(in the rows, 128 means zero)
One turn or mirror swaps these rows in pairs. Which row does each one swap with?
sufu: [124 156 137 126 111 130 140 102 117 108 118 108 147 109  93 110]
dudag: [137 116 118 102 141 143 118 119 127 108 164 108 145 117 118 113]
kup: [117 165 105 128 123  84 155 117 130 130 138 123 120 116 106 127]
tof: [156 102 148 115 122 125 122 142 113 107 150 129 137 130  97 102]
fuf: [104 158 107 119 118  92 150 120 136 124 129 126 124 110 101 127]
nov: [131 138 152 149 131 150 122 138 106 146 103 145 132 134 139 156]
mit: [107 158 138 144 116 136 153 144 132 116 100 109 133 102 125 133]
Dogo: [152 123 149 117 115  99 130 140 120 122 144 147 112 156 132 109]
fuze: [145 136 156 119 133  95 133 153 133 136 144 147  99 149 117 113]
dutas: [141 110 126 137 177 147 128 162 144 139 115 131 133 141 101 127]
Dumo: [146 129  99 103 115 107 128 140 127 132 152 128 105 111  86 141]
Teted: [112 148  85 147 155 127 131 147 134 132 121 120 132 100 116 153]
peta: [154 160 116 137 166 144 109 118 135 121 127 115 146 153 136 133]
Med: [163 122 100  98 118 110 113 148 125 123 137 128  98 127 130 123]
vizab: [158 136 141 148 145 140 130 153 116 140 120 143 121 156 157 138]
buz: [118 122  93 143 142 130 102 144 116 130 143 129 145 111 122 163]
mupip: [120 163 119 125 150 109 131 155 150 147 131 141  96 114  95 135]
Todib: [112 129 151 140 125 149 133 113 115 143 106 148 136 115 103 159]
Mos: [146 128 152 116 119 101 135 145 129 125 145 149 108 156 129 111]
kuge: [130 125 142 135 174 157 126 155 144 149 120 120 139 143 106 130]
kop: [151 105 122 136 121 120 126 170 123 104 149 121 130 133 145 123]
sata: [167 151 126 137 141 115 132 148 115 139 127 145 109 161 150 129]
Rudu: [146 119 133 141 107 110  86 117 108 132 137 140 132 148 122 130]
fulag: [118 141 113  88 137 153 132 131 137 119 143 107 123  97 116 130]
Fov: [139 124  93 161 144 129 150 122 114 132 122 115 160 140 140 131]
fab: [113 123 145 144 165 152 121 159 147 142 118 120 139 137 115 125]
kat: [154 167 148 116 100 120 123 121 123 138 112 129 101 140 115 125]
votuz: [ 98 161 115 119 121 100 149 122 138 124 131 122 122 105  98 130]
vami: [141 116 138 130 179 153 129 150 141 142 106 129 129 139  99 129]
pituv: [146 155  98 155 156 139 143 109 127 130 115 111 153 147 135 136]
Luru: [155 106 162 114 128 127 119 143 116 116 141 136 126 133 104  99]
laz: [123 154 119 127 116 122 141  98 113 112 127 107 147  99  97 116]
lodug: [161 117 124 113 114 127 124 131 105 120  88 131 123 129 140 103]
Zuges: [136 124 146 124 125 134 139 113 108 123  81 127 141 116 110 101]
fela: [138 143 113 120 128 132 127  94 112 105 158 107 154 116 107 115]
zoka: [165 157 109 139 128  97 145 128 115 140 134 147 106 150 140 129]
tegi: [147 134  87 156 150 126 139 117 117 135 114 110 162 142 131 131]
soz: [138 110 113 140 127 126  85 117 114 122 151 140 146 135 124 145]
gat: [104 134 138 123 114 137 137 116 119 146 135 135 131 108  86 160]
vuvi: [130 166 127 101 114 132 145 126 132 137 102 119  97 110 117 136]
satu: [114 165  96 131 156 115 141 153 139 142 122 130 114 106 100 147]
kaduk: [152 144  87 145 159 135 135 103 121 124 120 108 152 143 130 137]
mifa: [142 111 161 119 131 136 127 134 113 123 107 138 133 120  85 101]
gifi: [143 117 109 133 170 139 152 145 124 138  96 139 139 127  90 141]

Swapped with kuge: tegi
Swapped with kop: mit
Swapped with vuvi: Med
Swapped with Zuges: dudag

